In the data rows, the value 128 means zero.
Some points, each followed by its number:
[107, 132, 121, 127, 133, 152, 98, 115, 118, 125, 98, 128, 111, 187, 98, 134, 107, 102, 112, 109, 130] 0
[148, 129, 123, 202, 67, 89, 136, 124, 88, 139, 88, 96, 119, 177, 79, 105, 154, 144, 61, 72, 115] 1
[73, 141, 167, 165, 128, 36, 102, 133, 72, 150, 186, 153, 145, 198, 83, 94, 116, 175, 170, 106, 36] 2
[129, 194, 178, 110, 121, 146, 58, 169, 131, 112, 125, 166, 82, 137, 148, 190, 104, 122, 66, 96, 122] 3
[63, 172, 130, 97, 154, 93, 90, 97, 132, 122, 164, 110, 150, 146, 156, 127, 120, 63, 163, 198, 156] 4
[93, 104, 37, 100, 154, 197, 134, 169, 161, 128, 185, 77, 50, 129, 223, 121, 151, 189, 235, 198, 255] 5
[137, 122, 157, 176, 104, 179, 118, 96, 92, 134, 111, 118, 137, 137, 168, 152, 127, 95, 155, 156, 126] 6
[158, 68, 127, 174, 121, 171, 139, 74, 113, 116, 162, 176, 99, 121, 162, 158, 143, 91, 196, 120, 156] 7
[128, 146, 121, 116, 106, 204, 54, 81, 95, 129, 137, 74, 180, 87, 138, 132, 138, 63, 179, 161, 151] 8
[160, 83, 159, 93, 128, 166, 123, 109, 122, 168, 104, 113, 140, 162, 120, 198, 96, 115, 162, 98, 134] 9
[130, 177, 98, 71, 182, 134, 51, 95, 48, 169, 106, 134, 96, 63, 189, 137, 84, 84, 142, 121, 182] 10
[109, 142, 96, 62, 190, 64, 66, 156, 198, 86, 131, 73, 167, 111, 137, 183, 114, 58, 139, 135, 116] 11
[124, 159, 115, 74, 136, 128, 133, 122, 105, 84, 152, 123, 151, 64, 149, 116, 121, 156, 78, 100, 141] 12
[78, 73, 91, 111, 140, 127, 185, 106, 133, 77, 152, 108, 55, 115, 71, 63, 132, 217, 87, 141, 118] 13
[160, 69, 122, 151, 77, 147, 130, 140, 93, 150, 142, 188, 107, 160, 136, 180, 96, 103, 102, 67, 117] 14
[154, 100, 132, 169, 109, 140, 127, 151, 152, 143, 80, 215, 119, 141, 98, 106, 138, 145, 91, 95, 142] 15
[137, 173, 133, 170, 152, 185, 145, 134, 134, 119, 95, 170, 39, 152, 131, 138, 107, 126, 121, 70, 133] 16
[194, 97, 139, 118, 54, 173, 120, 159, 119, 129, 112, 89, 69, 119, 98, 148, 95, 84, 114, 170, 102] 17
[168, 131, 111, 128, 181, 133, 181, 154, 162, 78, 99, 95, 156, 114, 201, 135, 181, 215, 172, 152, 123] 18
[106, 105, 103, 99, 255, 0, 70, 179, 170, 104, 129, 148, 93, 143, 103, 111, 108, 114, 95, 140, 166] 19
[166, 140, 85, 143, 52, 153, 96, 180, 110, 168, 119, 194, 134, 102, 105, 145, 69, 186, 173, 69, 115] 20
[132, 142, 172, 108, 80, 22, 118, 120, 134, 169, 130, 165, 195, 183, 41, 114, 93, 76, 144, 146, 78] 21
[116, 184, 131, 59, 119, 118, 122, 124, 106, 98, 148, 124, 139, 48, 131, 115, 114, 158, 48, 105, 139] 22
[130, 110, 153, 152, 118, 157, 143, 197, 66, 133, 103, 145, 134, 109, 140, 147, 126, 167, 130, 108, 126] 23
[139, 94, 114, 126, 147, 44, 176, 114, 250, 86, 215, 163, 149, 161, 66, 80, 145, 110, 118, 98, 60] 24
[131, 75, 96, 167, 94, 150, 153, 107, 68, 113, 104, 96, 129, 197, 123, 154, 118, 158, 101, 121, 132] 25
[79, 131, 162, 90, 166, 170, 139, 145, 157, 138, 87, 143, 92, 99, 194, 130, 116, 60, 115, 142, 145] 26
[21, 177, 83, 67, 153, 192, 102, 37, 110, 133, 122, 96, 119, 67, 113, 95, 134, 141, 233, 221, 114] 27
[165, 139, 70, 128, 62, 239, 195, 104, 40, 216, 143, 149, 125, 153, 152, 131, 128, 65, 168, 98, 103] 28
[112, 103, 155, 146, 123, 153, 137, 134, 102, 94, 81, 145, 164, 170, 127, 112, 115, 124, 144, 70, 137] 29
[112, 137, 134, 109, 163, 3, 122, 138, 144, 90, 185, 132, 235, 185, 140, 57, 117, 157, 164, 69, 71] 30
[189, 232, 223, 111, 177, 119, 230, 151, 135, 82, 105, 98, 136, 53, 81, 65, 134, 146, 54, 124, 86] 31
[88, 130, 142, 130, 171, 100, 202, 94, 63, 67, 158, 136, 80, 168, 91, 109, 143, 90, 86, 121, 158] 32
[153, 11, 80, 204, 88, 164, 183, 61, 128, 130, 222, 149, 191, 143, 143, 119, 204, 134, 235, 157, 166] 33
[156, 116, 138, 103, 108, 140, 159, 149, 64, 134, 93, 136, 98, 166, 58, 170, 140, 167, 81, 85, 119] 34
[127, 167, 160, 191, 120, 157, 163, 91, 57, 154, 146, 134, 137, 145, 108, 112, 128, 50, 141, 104, 87] 35
[127, 103, 146, 103, 121, 102, 138, 156, 188, 144, 111, 116, 108, 141, 97, 99, 127, 176, 151, 68, 136] 36
[154, 131, 144, 93, 111, 135, 167, 138, 59, 141, 97, 125, 85, 170, 41, 172, 143, 165, 71, 71, 112] 37
[195, 121, 124, 187, 98, 169, 108, 119, 124, 122, 96, 176, 109, 195, 155, 155, 62, 152, 85, 155, 150] 38
[138, 156, 163, 134, 98, 148, 89, 100, 108, 143, 71, 105, 59, 141, 97, 115, 141, 130, 135, 84, 153] 39
[125, 56, 90, 133, 137, 28, 159, 109, 255, 92, 243, 181, 150, 193, 62, 87, 148, 102, 132, 89, 58] 40
[141, 115, 150, 42, 155, 156, 197, 153, 166, 134, 135, 131, 53, 134, 49, 95, 130, 95, 137, 117, 126] 41
[4, 184, 108, 114, 139, 86, 84, 141, 149, 186, 97, 95, 166, 80, 209, 112, 144, 131, 132, 185, 149] 42
[147, 148, 208, 84, 155, 93, 197, 108, 159, 129, 105, 101, 137, 75, 67, 137, 202, 144, 77, 151, 46] 43
[161, 205, 67, 123, 222, 109, 149, 90, 207, 97, 95, 93, 153, 54, 181, 63, 133, 136, 153, 168, 64] 44
[90, 156, 57, 121, 182, 84, 10, 145, 215, 142, 108, 132, 146, 88, 87, 100, 87, 136, 64, 142, 131] 45
[188, 123, 135, 92, 74, 117, 155, 106, 127, 142, 88, 169, 57, 155, 137, 89, 151, 169, 52, 98, 153] 46
[69, 166, 101, 109, 147, 164, 93, 125, 138, 137, 176, 68, 188, 79, 171, 141, 148, 87, 167, 140, 100] 47
[59, 206, 173, 141, 136, 169, 40, 134, 122, 167, 115, 88, 158, 61, 165, 135, 118, 135, 145, 196, 158] 48
[117, 248, 215, 84, 166, 106, 249, 72, 227, 74, 127, 57, 191, 12, 171, 35, 129, 143, 195, 180, 30] 49
[143, 141, 215, 88, 162, 101, 198, 122, 175, 127, 113, 113, 152, 72, 54, 127, 204, 146, 84, 155, 56] 50
[85, 129, 109, 151, 162, 104, 56, 122, 126, 106, 97, 105, 76, 134, 103, 101, 112, 126, 154, 192, 255] 51
[86, 143, 56, 108, 211, 207, 57, 177, 151, 155, 109, 70, 116, 151, 117, 203, 87, 160, 120, 138, 146] 52
[121, 137, 164, 125, 109, 149, 130, 155, 158, 153, 49, 198, 85, 152, 160, 172, 151, 157, 97, 96, 175] 53
[97, 114, 137, 142, 150, 148, 153, 181, 139, 150, 86, 157, 127, 156, 101, 127, 184, 114, 122, 174, 207] 54
[148, 93, 116, 137, 136, 106, 193, 123, 117, 58, 62, 142, 108, 134, 131, 96, 99, 158, 138, 87, 153] 55
[221, 207, 114, 75, 187, 102, 141, 118, 182, 73, 131, 54, 138, 74, 208, 119, 158, 154, 201, 196, 139] 56
[186, 78, 133, 206, 89, 161, 114, 111, 119, 158, 133, 168, 97, 127, 127, 198, 138, 150, 121, 74, 158] 57
New points follow, each followed by the numbers of its three nearest points above, looking only along the 6 directions in which the numbered points spread most, smallest number first.
[101, 144, 82, 48, 220, 53, 47, 156, 213, 78, 117, 56, 166, 123, 140, 190, 111, 49, 140, 124, 115] 11 42 45
[87, 136, 65, 101, 214, 196, 57, 167, 163, 152, 111, 83, 111, 144, 109, 194, 88, 156, 111, 147, 143] 26 51 52
[47, 31, 61, 96, 178, 144, 97, 149, 155, 141, 99, 80, 101, 104, 239, 143, 83, 130, 194, 212, 203] 5 51 52
[92, 130, 59, 114, 196, 181, 63, 164, 139, 142, 125, 75, 129, 155, 125, 185, 86, 155, 135, 129, 135] 26 51 52
[139, 129, 131, 179, 71, 96, 124, 143, 88, 148, 89, 110, 121, 173, 84, 116, 152, 131, 65, 78, 115] 1 34 37
[185, 232, 203, 112, 193, 123, 243, 145, 144, 78, 100, 95, 136, 48, 81, 75, 129, 138, 66, 135, 78] 31 43 50
[153, 140, 153, 155, 110, 161, 127, 52, 90, 94, 175, 152, 148, 63, 93, 146, 188, 117, 136, 148, 192] 6 9 17
[242, 91, 93, 139, 173, 150, 162, 177, 207, 48, 118, 151, 135, 29, 255, 201, 165, 247, 99, 137, 148] 18 55 56
[196, 79, 64, 161, 177, 151, 173, 176, 212, 34, 105, 115, 178, 43, 255, 180, 137, 138, 149, 153, 176] 18 44 56
[112, 215, 171, 200, 173, 141, 104, 161, 187, 139, 94, 137, 141, 132, 189, 184, 81, 132, 60, 109, 68] 3 12 22
[100, 48, 132, 157, 170, 170, 167, 148, 47, 143, 121, 179, 119, 190, 157, 174, 120, 119, 90, 156, 160] 0 25 54
[127, 125, 127, 122, 108, 96, 168, 83, 117, 116, 170, 108, 140, 137, 111, 175, 130, 112, 148, 117, 134] 0 9 29
[108, 93, 136, 119, 104, 110, 123, 156, 177, 146, 107, 127, 104, 158, 121, 95, 114, 175, 153, 63, 154] 15 36 55
[66, 117, 82, 120, 177, 18, 110, 157, 152, 103, 104, 196, 211, 180, 132, 111, 123, 124, 176, 155, 22] 2 11 30
[123, 153, 101, 65, 101, 106, 116, 143, 137, 130, 114, 124, 121, 143, 139, 139, 139, 148, 125, 144, 91] 12 22 36
[130, 110, 96, 73, 163, 153, 141, 92, 126, 116, 128, 128, 154, 106, 95, 103, 130, 97, 98, 140, 114] 12 26 54
[170, 162, 163, 140, 100, 125, 110, 97, 57, 150, 89, 38, 163, 68, 109, 100, 168, 54, 125, 148, 55] 6 8 35
[178, 78, 130, 139, 121, 182, 121, 77, 130, 166, 130, 134, 171, 145, 159, 158, 145, 127, 175, 118, 178] 6 7 9
[109, 139, 101, 110, 140, 59, 90, 159, 189, 100, 113, 84, 131, 149, 80, 122, 145, 115, 170, 175, 117] 4 11 36
[128, 167, 135, 132, 87, 106, 45, 171, 58, 161, 106, 132, 144, 249, 140, 165, 158, 104, 76, 173, 148] 0 3 9
[130, 157, 187, 176, 116, 74, 210, 36, 33, 129, 157, 45, 217, 73, 75, 55, 117, 59, 255, 140, 6] 2 21 35
[133, 147, 176, 176, 114, 85, 195, 62, 57, 130, 142, 81, 195, 86, 76, 62, 121, 77, 244, 130, 30] 2 21 35
[72, 148, 116, 105, 169, 82, 89, 147, 117, 167, 174, 135, 141, 107, 138, 137, 129, 115, 152, 175, 127] 4 11 42
[141, 66, 99, 169, 95, 176, 153, 100, 68, 105, 91, 85, 126, 182, 121, 144, 118, 158, 82, 135, 148] 16 17 25
[107, 89, 132, 118, 166, 4, 113, 127, 171, 76, 160, 202, 195, 159, 114, 123, 131, 169, 186, 76, 17] 24 30 40
[105, 160, 82, 167, 147, 162, 121, 147, 170, 107, 111, 143, 85, 183, 132, 151, 126, 121, 105, 143, 155] 0 16 54
[204, 86, 146, 106, 239, 96, 201, 112, 160, 44, 136, 134, 157, 113, 204, 174, 129, 164, 196, 187, 119] 18 44 56
[102, 110, 104, 102, 238, 12, 65, 182, 173, 112, 125, 137, 91, 133, 121, 113, 117, 112, 108, 137, 172] 11 19 45
[58, 73, 77, 91, 142, 115, 195, 110, 156, 74, 158, 93, 33, 109, 60, 37, 133, 232, 96, 161, 119] 13 32 41
[100, 118, 117, 125, 86, 157, 85, 97, 86, 132, 158, 177, 161, 54, 174, 112, 105, 170, 92, 59, 155] 9 23 29
[128, 116, 48, 140, 105, 180, 163, 84, 114, 152, 255, 116, 150, 150, 136, 164, 126, 151, 226, 123, 170] 6 7 33
[130, 99, 138, 124, 122, 124, 120, 174, 184, 148, 120, 128, 86, 157, 107, 89, 114, 184, 153, 56, 155] 15 36 55
[79, 117, 99, 115, 166, 40, 108, 159, 153, 101, 100, 195, 196, 181, 129, 117, 131, 125, 156, 151, 49] 2 11 30
[66, 163, 118, 206, 147, 138, 81, 161, 105, 130, 176, 140, 82, 155, 121, 156, 112, 93, 100, 41, 185] 0 9 29
[119, 138, 126, 116, 159, 0, 115, 143, 144, 87, 214, 131, 255, 204, 148, 47, 121, 165, 181, 52, 59] 24 30 40
[42, 184, 146, 79, 161, 67, 67, 81, 126, 124, 153, 103, 150, 138, 154, 129, 107, 50, 159, 220, 150] 4 42 47
[145, 95, 51, 122, 142, 72, 126, 94, 200, 58, 235, 140, 178, 124, 240, 119, 76, 132, 227, 146, 67] 18 30 47
[180, 128, 105, 113, 35, 229, 136, 108, 102, 139, 125, 112, 139, 77, 170, 152, 152, 62, 89, 180, 173] 6 17 23
[123, 207, 200, 101, 106, 166, 39, 162, 115, 129, 134, 167, 74, 160, 134, 210, 77, 119, 47, 92, 129] 3 39 53
[90, 107, 125, 46, 203, 131, 77, 127, 138, 118, 85, 123, 105, 106, 155, 139, 136, 134, 125, 146, 137] 12 26 52
[24, 174, 112, 119, 134, 102, 79, 130, 130, 184, 102, 94, 157, 90, 193, 110, 136, 125, 151, 178, 144] 4 42 48
[126, 145, 118, 116, 104, 227, 24, 86, 93, 132, 133, 69, 192, 80, 140, 118, 141, 52, 189, 167, 154] 8 47 48
[165, 136, 89, 184, 54, 158, 119, 118, 159, 190, 165, 109, 139, 122, 110, 82, 138, 127, 30, 76, 139] 9 15 29
[155, 49, 145, 179, 142, 151, 127, 70, 138, 87, 166, 181, 89, 113, 158, 161, 147, 99, 201, 127, 171] 7 9 25
[135, 131, 123, 182, 81, 89, 138, 117, 93, 137, 91, 103, 116, 179, 96, 120, 146, 134, 67, 76, 117] 1 29 34
